Each row is where one point has got to under a steady rotation. How many steps took it there?
The counts run from 0 to 490.
-29  -20  12  17  48  -3  6  -32  -11  31  -34  22  55  24  22  -17  -7  -13  7  -5  8  3  6  -17  22  -37  -6  -4  2  4  -25  32 -> 56
-12  -8  21  14  16  34  -13  19  9  5  -4  37  6  -12  32  3  -36  -25  -21  8  -31  -28  42  -14  18  -42  1  -15  -10  -22  -26  26 -> 235
-13  -4  -22  4  7  -10  -1  20  -39  5  22  22  29  7  37  39  -9  8  -41  60  -13  -9  -1  -44  -1  -7  2  -15  1  -10  -23  -27 -> 257
-21  -18  -13  1  31  14  -31  -20  19  4  -7  28  28  -11  4  -15  0  -52  -18  -3  -24  -34  12  -47  24  -15  27  -18  7  -25  -27  33 -> 152
-30  -32  15  -2  -5  -8  17  -1  -33  34  0  25  6  15  30  -15  -46  5  -1  21  -8  -20  37  -9  18  -38  -24  0  4  22  -36  -17 -> 93
-7  2  39  -4  -28  26  -8  -1  -40  2  36  44  -15  -18  33  -32  -7  -22  15  -20  15  -29  29  -6  19  -9  -12  -50  -4  4  -7  -30 -> 202
-36  8  39  16  20  13  4  -36  -11  12  6  22  14  6  -9  -21  -22  -13  39  -3  14  -11  21  -13  -26  -25  -6  -26  -1  10  -50  52 -> 317
-24  -3  5  -2  26  19  -11  -37  -25  27  8  20  27  -4  27  -19  21  -26  -9  -15  42  -15  -23  -24  28  -4  -20  -55  20  8  5  -28 -> 165
-14  -2  -3  -18  36  7  -18  -34  -12  12  10  30  24  -18  24  -15  29  -18  3  -16  30  -5  -18  -44  14  -2  9  -59  8  -8  11  -23 -> 76
-36  -8  11  -14  26  -35  6  -42  -11  15  -16  16  50  20  16  -34  4  6  3  -8  33  -33  18  -13  15  -16  -23  -19  -12  26  -39  -7 -> 306
-17  25  16  20  5  27  -19  -6  -8  13  23  25  -1  -21  54  20  -8  0  -26  2  45  -2  12  -25  10  -19  -13  -46  -10  -3  -27  -12 -> 332
-9  4  30  23  -23  -3  -22  -7  -22  -48  -14  61  29  -14  13  -15  -5  -17  -19  4  29  -27  19  -13  1  -25  28  -13  -13  -14  -16  -7 -> 321
-30  -29  -3  11  8  -30  18  -2  -32  8  -15  63  33  23  8  -22  8  12  26  13  -5  14  20  -43  1  -49  28  -8  11  -10  -10  3 -> 270
-35  -5  44  18  26  -5  19  -10  -37  -18  0  33  38  4  9  -10  -33  13  26  17  24  -6  -9  -4  -38  -40  -8  -5  -4  19  -35  24 -> 14
-34  -31  -23  -27  28  1  -13  -29  -17  36  11  -17  17  -11  20  -8  -19  -37  -13  20  -14  -44  -4  -34  -1  6  -34  -14  16  19  -22  -8 -> 382
-10  14  32  4  31  -3  18  11  -1  17  5  49  11  14  33  -33  -8  22  24  3  1  -21  42  -7  14  -36  0  -25  -28  -1  -34  -5 -> 312
-6  -6  22  12  22  -1  21  14  -48  -5  -18  36  76  20  43  2  -11  -2  0  23  4  -17  -14  0  4  -33  -25  0  -31  12  -19  -26 -> 135
2  -30  -6  -3  1  -20  7  24  -21  -13  -1  45  54  15  16  -4  -11  3  -4  26  -26  -30  36  -28  4  -34  17  17  -28  -9  -27  -13 -> 225
-52  -18  -14  -10  33  -39  -4  -35  -1  2  -13  28  46  2  3  0  -1  6  -23  5  24  -22  11  -37  -9  -14  6  7  0  8  -42  23 -> 12
4  -15  11  -2  -29  15  8  -1  -56  14  31  33  31  8  30  17  15  -7  22  15  5  5  19  -41  13  -18  -8  -40  -7  14  -18  -39 -> 40
-2  4  7  9  33  -8  32  21  -26  25  7  40  45  21  44  18  -12  32  0  30  -3  16  10  -25  4  -39  -7  -9  -29  -13  -22  -6 -> 51
-33  4  15  14  31  -1  -21  -40  10  12  -28  41  26  6  4  -37  2  -17  1  -24  24  -21  11  -25  23  -15  31  -35  18  -6  -19  14 -> 447
-10  -18  -3  -28  25  -18  32  10  -26  17  43  20  33  8  11  6  -20  11  29  40  -34  -17  8  -36  -31  -12  -15  -17  -20  7  -20  0 -> 303
-33  16  0  14  -1  12  -19  -11  -32  21  33  3  -9  -14  18  -1  -36  -15  -22  36  22  -31  -7  -24  -13  22  -30  -45  33  24  -29  -21 -> 80
-22  -46  6  -7  -1  3  14  -22  -62  17  0  5  38  11  11  -5  -19  -39  19  37  -13  -15  -26  -9  -4  -16  -38  -8  25  29  -13  -17 -> 470
-19  28  48  6  1  26  -16  -23  -10  -21  18  25  -3  -24  -2  -43  -21  -21  3  -5  42  -40  15  3  -13  5  1  -49  3  11  -21  -7 -> 112
-24  -5  -11  -24  27  -22  6  -28  -29  10  23  31  45  10  21  -13  27  9  0  1  36  -9  -30  -40  8  2  1  -44  10  1  -4  -35 -> 468
-30  15  14  19  25  12  -7  -26  -15  -11  -3  38  21  -21  5  11  6  -26  -10  2  49  5  -17  -36  -17  -11  20  -39  17  -21  -20  39 -> 154
-30  3  1  -11  33  -38  10  -5  -28  -12  -4  22  58  3  7  -26  -9  3  -25  45  20  -33  -35  -10  -17  8  -23  -3  5  21  -9  -35 -> 90
-13  -16  -6  -14  22  6  -2  -3  -10  -40  18  39  34  -24  -16  -29  3  -38  6  6  -11  -39  -24  -36  -19  -3  28  -31  17  -26  -2  4 -> 283
-5  12  37  28  26  7  24  -8  -40  16  -15  22  56  34  -5  -26  -31  -10  34  24  -1  -11  -7  5  -10  -23  -4  -9  -2  22  -23  -8 -> 438
-14  -7  20  22  -30  23  -25  4  -28  -36  18  32  10  -28  5  19  -29  -49  -34  30  0  -21  17  -26  -23  -17  9  -9  3  -7  -32  6 -> 27
-23  -15  -18  -34  54  -12  18  1  -27  -4  40  16  53  -15  22  16  14  5  2  25  -21  -25  -34  -47  -28  5  -12  -16  -6  -2  -6  -14 -> 0
